Some points, one per row:
[ 0.71  0.77 -0.87  0.44  0.16 -1.86 -0.81  0.43 -0.69  1.89  0.23  0.33
 -0.2   0.05  0.32  0.59]
[-1.23  0.2  -0.84 -0.01 -0.06 -0.24  0.89  0.09  0.9  -0.18  0.54 -1.28
 -0.58 -0.72 -0.37  0.36]
[ 0.21 -0.18  0.46 -1.07  0.79 -0.77  1.12 -0.67  0.69 -1.55 -0.4  -1.28
 -0.2  -0.3   0.97  0.76]
[ 3.18  1.51 -1.4  -2.58  3.89  1.5   2.37  1.95  0.94  0.39  0.37  3.11
 -1.27  0.91  0.32  1.  ]
[-0.4   0.43 -0.24  0.19 -0.31 -0.24 -1.29 -0.09  0.05 -0.18  0.12 -1.1
  1.26  0.32 -0.29 -0.66]
[-0.55 -0.23 -1.72 -0.62  0.23  1.13 -0.3   0.09  1.64 -0.81 -0.55 -0.75
 -0.57 -0.8  -1.27  0.19]
[-1.34  1.36 -0.4   0.45  0.36  0.23  0.37  0.19  0.25 -0.24 -0.67  0.31
 -0.03 -0.17 -1.13 -0.16]
[ 0.36 -0.1   0.72  0.26 -0.99 -0.16  0.68  0.14 -0.09 -0.2  -2.02 -0.84
  0.9  -0.37 -0.26 -1.14]
[ 0.09  0.67 -0.29 -0.24  1.03  0.95  0.35 -0.06  0.48 -1.68 -0.05  0.95
  0.03 -1.14 -0.98  0.37]
[-1.53 -0.04 -0.77 -1.1  -0.46  0.23 -0.89  0.01 -0.29 -0.01  0.93  0.51
 -0.58  0.11 -1.12 -0.61]
[ 0.08  0.11 -1.77 -0.76 -0.89  0.78  0.03  0.13 -0.18 -0.01 -0.75  1.49
 -0.43 -0.11 -1.15 -0.53]
[-0.58 -0.17 -0.11 -0.06  0.84 -0.79  0.41  0.05 -0.03 -0.82  1.03 -0.15
 -0.57  1.25  1.35  0.25]
[ 0.88  0.45  0.62  0.36  0.37 -2.13  0.45  0.48 -0.48  0.91  1.81 -0.61
  0.52  1.41  0.81  0.87]
[ 0.23  0.   -0.43 -0.37 -0.11  0.78 -1.29  0.14  0.1   0.94 -0.92 -0.53
  0.48  0.34 -1.42  0.74]
[-1.06  0.41 -0.92  0.81  0.91  0.5   1.11  0.12 -0.24 -1.46  1.24  0.05
 -0.91 -1.1   0.45  0.55]
[-1.1   0.19 -0.71 -0.07 -0.06 -0.29 -0.07 -1.22 -0.33 -1.93 -1.46 -1.36
 -0.08 -0.71  0.45  0.58]
[ 2.77  2.08 -0.97 -0.34  1.22  0.9  -0.34  1.06 -0.24 -1.47 -1.25  2.92
 -0.65  1.58 -0.3   0.57]
[-0.09 -1.04 -0.03 -0.52  0.56 -1.8   0.25 -0.6  -0.84  0.22 -0.45  0.14
 -0.46 -0.88  0.75 -0.11]
[ 1.   -0.87  1.9   1.17  1.04  0.07  1.14  0.73 -0.25 -1.1  -0.37 -1.2
 -0.63 -0.28  1.5   0.42]
[-0.95  1.07 -1.4  -0.72 -0.43  0.15  0.65 -1.    0.51 -0.89 -1.9   2.01
  1.24 -0.89 -1.16 -0.2 ]
[-0.44 -1.32  0.72  0.76  0.53 -0.34  0.3   0.    0.04 -0.88 -1.67 -0.32
 -0.18  0.14  0.09  0.97]
[-0.24 -0.82 -0.01  0.1   1.38 -1.9   0.73  0.68 -1.38  0.2   2.95  0.94
  0.7  -0.31  1.1   1.37]
[ 1.3   0.13 -0.84 -0.84 -1.47  1.83 -1.94 -1.06  0.41 -0.28 -0.6  -0.22
 -0.78 -0.61 -1.31 -0.31]
[ 1.15  0.38  1.37  1.16 -0.65 -0.68  1.45  1.45  0.41 -0.81 -0.83 -0.32
  0.07 -0.33  0.67  1.14]
[ 0.07  0.46 -0.87  0.89 -0.71 -0.54 -0.42  0.45 -0.25  1.31 -0.29 -1.2
  0.05  0.09 -0.72 -1.26]
[-0.28 -1.52 -0.01 -0.07  0.61  0.36 -0.6   0.44  0.26  0.32  1.04  0.55
 -0.13 -1.17 -0.66  0.4 ]
[ 0.67  0.31  1.15  0.91  0.45 -1.12  1.9   0.7   0.54  0.24  0.   -1.42
 -0.69  0.96  1.41  0.79]
[ 0.51 -0.55  0.46  0.54  0.94 -1.02  0.51 -1.1  -0.54 -0.26  0.71  0.58
 -1.26 -0.74  1.24 -0.7 ]
[-1.94 -1.57  0.48  1.09 -2.07 -0.37 -1.62 -0.11 -1.61  1.3   1.63  0.1
  1.08 -0.21 -0.11  0.89]
[-0.82 -0.48 -1.5   0.3  -0.18 -0.08 -0.65  1.87 -0.49 -1.06  0.41  1.57
  0.69  0.62 -0.2  -0.13]
[ 0.76  0.18 -0.9   0.06  2.71  1.17 -0.92 -0.64  0.76  0.17 -0.28  0.31
 -0.39 -0.61 -0.1   0.39]
[-1.72 -1.91  1.1   1.53 -2.19 -0.86 -0.63 -0.78  0.77  2.08  1.32 -2.91
  1.49 -0.05 -0.23 -1.21]
[ 0.14  1.    0.06  0.65 -0.48 -1.12  0.21 -0.05 -2.13  1.41  0.72 -0.43
  1.08  0.38 -0.48  0.1 ]
[-3.43 -1.56  2.33  1.55 -0.91 -0.02 -1.88 -0.35  0.08  1.03  2.09 -3.31
 -0.27 -0.3   0.95 -0.06]
[ 1.07  1.32  0.39 -0.1  -2.49  2.4  -0.14  0.42  0.9   1.05 -2.28  0.04
  0.26 -0.24 -1.14  0.34]
16 more points follow, each with its number after it:
[-1.08 -0.94  0.54 -0.07  0.51  0.94  0.49  1.15  0.28 -1.33 -2.5  -0.6
 -0.18  0.67 -0.72 -0.69] 0
[-0.44 -0.36 -0.04 -1.24 -1.35 -1.5   0.61 -0.94  1.21 -0.05 -0.22  0.18
  0.94 -0.43  1.12  0.82] 1
[-4.73 -0.53  1.14  3.12 -2.81 -2.37 -2.31 -0.64 -1.24  0.46  1.33 -3.64
  2.23 -0.63 -0.81 -1.54] 2
[ 2.19  0.23 -0.7  -2.09  2.17 -0.63  0.02  0.66  0.    0.02  0.91  2.97
  0.02  0.12  0.25  0.68] 3
[ 0.94  0.39 -0.42 -0.33 -1.19  1.87 -0.33 -0.04  1.54 -1.02 -2.56  0.6
 -0.29  0.77  0.03  0.8 ] 4
[ 0.95  0.98  0.06 -0.78 -0.8   0.45  0.59  0.74 -0.1   0.25 -1.16  0.13
 -0.6   0.01 -1.5  -0.08] 5
[-0.57  0.04  0.15 -1.11  0.72 -0.18  2.13 -1.5   0.14  1.22  1.39  0.53
  0.03 -0.15  1.42  0.99] 6
[ 5.95  3.53 -0.43 -1.58  2.68  3.14  2.   -0.17  1.   -0.57  0.12  2.83
 -1.84  0.88  0.72  2.56] 7
[ 0.45  1.09 -1.54 -0.04 -0.43 -0.95 -0.41  0.78  0.29  0.37 -0.02  2.05
  0.07 -0.12 -2.07 -0.48] 8
[ 0.4   0.97  0.84  0.79 -0.53  0.87 -0.94  0.13 -0.88 -0.36 -0.71 -0.29
 -0.58  0.2   0.01 -0.39] 9
[ 3.47  1.39 -0.86 -2.43  2.81  0.2   1.6  -0.26  1.67 -0.56  0.68  4.38
 -1.74 -0.63  0.05  0.67] 10
[-0.64 -2.11  0.47  0.84 -2.68 -0.86 -0.48 -1.12 -0.28  0.48 -0.09 -1.7
 -0.23 -0.27  0.37  0.57] 11
[ 0.98 -1.52  0.15 -1.48  1.01 -1.44  0.91 -0.55 -0.02  1.51  2.92  0.24
  0.38 -0.76  0.75  1.4 ] 12
[ 0.55  0.03 -1.34 -0.06 -1.14  0.81 -1.27  0.6   0.91  0.01 -0.08 -0.6
  0.87 -0.61  0.04 -0.11] 13
[ 1.58  1.5  -0.28  0.23  1.08 -0.22 -0.02  0.86 -0.9   0.22  0.12  1.85
 -0.87  0.28 -0.12 -0.06] 14
[ 0.3  -0.66 -0.07  0.02  0.03 -0.68 -0.57 -0.74  0.21  0.38  0.45  0.53
  0.37 -1.06  0.05  0.21] 15
Which of these numbered points is nearest to each point below, looking only along the 5 directions in which the first points spread most? Its number follows each.
[-1.07 -0.94  1.27 -1.04 -1.39  0.08  0.33 -1.26 -0.33 -0.68 -0.41 -0.32
  0.68 -1.16  0.25 -0.2 ] > 1
[-1.38 -1.14  1.05  1.61 -0.19 -1.68 -0.3  -0.42 -0.92  1.03  2.84 -0.73
  0.18  0.25 -0.36 -0.25] > 12
[-0.94 -1.02  0.02 -0.54  0.53 -0.15 -0.85 -1.53 -0.95 -0.75  0.36  0.54
  0.75 -0.77  0.13  0.64] > 15
[ 0.83  1.28 -0.32  0.62 -0.66  1.15 -1.63  1.07 -0.06 -0.77 -1.55  0.73
 -0.33 -0.8  -1.19 -0.07] > 5
[ 0.19  0.8   1.88  0.11 -0.24 -0.49 -0.03  0.23 -0.95  0.8  -0.55 -0.96
  0.64  0.57 -0.4  -1.3 ] > 9
[ 3.44  0.51 -1.39 -2.38  2.73  1.88  2.89  0.25  1.46 -1.17  1.33  2.94
 -0.56  0.97  0.35  1.41] > 10
[-4.84 -1.22  1.31  2.52 -4.   -2.18 -1.95  0.23 -0.5   1.31  0.66 -1.87
  1.65 -0.23  0.8  -0.29] > 2
[-0.36  0.04  1.18  0.01  0.66 -1.    0.32 -0.18 -0.44 -0.08  0.56 -0.17
  0.05  0.38  1.89  0.42] > 6
[-0.97 -1.01  0.    1.67  0.47  0.81 -0.76 -0.86 -0.18 -0.2   0.31 -0.25
 -0.45 -0.87 -0.61 -0.59] > 15
[-1.41 -1.12  1.76  0.5  -2.63 -0.63  0.17 -0.93 -0.65  0.68  0.4  -1.
  0.71  0.48  1.37  0.13] > 11
[ 0.89  1.27  0.35  1.15 -0.06  0.45  0.04  0.29  1.78 -0.42 -2.33 -0.74
  0.11  0.36 -0.6   0.05] > 4
[ 0.46  0.16 -0.34  0.85  0.4  -2.04  0.77  1.15 -1.42 -0.65 -0.32  0.13
  0.89  0.1  -0.77 -0.44] > 1
Now 16 new points, numbered from 0 again:
[-1.8  -1.59  1.26  1.1  -1.6  -0.24 -1.11 -1.13  0.53  1.54 -0.08 -1.63
  1.51 -0.38 -0.13 -0.45] 0
[-0.8  -0.49  0.24  1.65 -0.92 -0.08 -0.72 -0.15  0.41  0.81  0.46 -0.92
  0.5  -0.73  1.15  0.18] 1
[ 0.02 -1.2   0.53 -0.63 -0.1  -0.3   1.17 -1.18  0.23 -0.44 -1.71 -0.73
 -1.29 -0.27  0.83  1.18] 2
[ 1.02  0.18 -1.38 -1.36  2.13 -0.02  0.01  0.24 -0.11 -2.15 -1.98  1.59
 -0.21 -0.69  0.15 -0.89] 3
[-3.35 -1.03  1.72  1.33 -1.9  -0.31 -0.21 -1.13 -0.76 -0.43 -1.3  -3.66
  0.07 -0.95  1.52 -0.17] 4
[-0.93 -0.17 -0.48  0.56 -2.09 -0.5  -0.11  0.26 -0.2  -0.74 -1.28  0.67
 -0.39 -1.11 -1.27 -1.1 ] 5
[ 1.46  0.38  0.5  -0.78 -1.58  1.59 -0.38  1.09 -0.06  1.35  0.2  -0.63
 -0.06  0.37 -1.24  0.39] 6
[-0.51 -0.21 -0.04 -0.12 -0.04 -0.47  1.42  0.78 -1.21 -1.23 -0.44  1.49
 -0.83  0.74  1.16 -0.46] 7
[-0.73 -0.98  1.18 -1.62  0.63 -0.83  1.66 -1.04  0.39 -0.45 -0.38  0.
  0.04 -0.4   0.49  1.01] 8
[ 0.69 -0.15  0.03 -0.01  0.9  -0.72  0.86  0.15  0.3  -0.15  0.43 -0.73
 -1.67  0.14  1.21  0.66] 9
[ 0.02  1.19  1.54 -0.83 -0.78  1.86  0.34  0.61  0.8  -0.18 -1.39  0.17
  0.08  0.75 -0.9   0.14] 10
[ 0.63  0.75  0.57  0.06  0.86  1.7  -0.21 -1.2   0.06  0.31  0.99  0.68
  0.18  0.81 -1.02  0.67] 11
[ 1.12 -0.27  0.17 -1.59 -0.13 -0.54 -1.45  0.92  1.17  0.69 -0.61  0.19
 -0.07  0.33 -0.04  0.79] 12
[-0.48 -0.12 -0.15 -0.12 -1.07 -0.24  1.31  0.55  0.21  0.63 -0.74  0.68
 -0.87  0.65 -0.25 -0.22] 13
[ 1.23  0.4   0.41  0.9  -1.32  1.31 -1.04  0.26  0.66  0.52 -0.11 -1.01
 -0.41 -0.33  0.46  0.  ] 14
[ 0.57  0.5  -1.34 -0.17  1.88  0.79  0.69  0.13  1.02 -0.47 -0.21  1.06
  0.61  1.2  -1.72  1.03] 15
The same question for these:
[ 0.39  0.55 -0.23 -1.12 -0.54  1.68  2.22  0.25  1.23 -0.72  0.91  0.24
 -0.98 -0.02  1.26  1.  ] > 9
[-0.07  0.34  0.16 -0.77 -0.13  3.17  1.25  0.56  0.98  0.81 -1.15 -0.72
 -0.69 -0.07 -0.07  0.6 ] > 10
[ 0.94  0.12  0.31  0.6  -1.   -0.29  0.09  1.17 -0.03 -0.1  -0.53  0.62
 -0.52 -0.23  0.99 -1.53] > 13
[-0.34  0.54  0.3   0.92  0.23 -0.54 -0.22 -0.35 -0.23 -0.68 -0.48  0.18
 -0.31 -0.56 -1.39  0.64] > 13
[-4.91 -1.23  1.81  1.24 -2.26 -0.56 -0.5  -0.35 -0.6   0.01 -0.53 -3.87
  1.58 -0.63  0.41 -0.29] > 4
[-1.19 -0.97  0.79  0.1   0.53 -0.19 -1.06 -0.65  1.01 -1.1   0.09  1.01
 -0.02 -0.86  0.   -0.39] > 8
[ 0.07 -0.01 -0.66  0.07 -0.82 -0.13 -1.12 -0.1  -0.24 -0.84 -1.47 -0.07
  0.78 -0.26 -0.78 -0.81] > 5
[ 0.   -1.66  1.38  1.24  0.56 -2.67  1.35 -0.14 -0.24 -0.64  0.01 -0.23
  0.24  0.57  1.96 -0.63] > 8
[ 0.92  1.1  -0.5  -1.49  0.75  1.61 -0.81  0.19  1.64 -0.47 -0.41  2.37
 -0.84 -0.32 -1.17 -0.47] > 15
[ 1.7   0.57  0.74  0.89 -0.73  1.11  1.89  0.73 -0.1  -0.16  0.6  -1.59
 -1.12  0.22  1.41  0.94] > 9
[ 0.88  0.25 -0.7  -0.73  1.32  1.04 -0.62 -0.55 -0.79  1.25  1.56 -0.33
  0.19  0.04 -1.38 -0.05] > 11
[ 0.96  0.51 -0.08 -1.01  0.21  2.88 -1.81  0.71  1.92  0.69 -1.27  0.43
 -1.03  0.3  -3.09  0.87] > 6
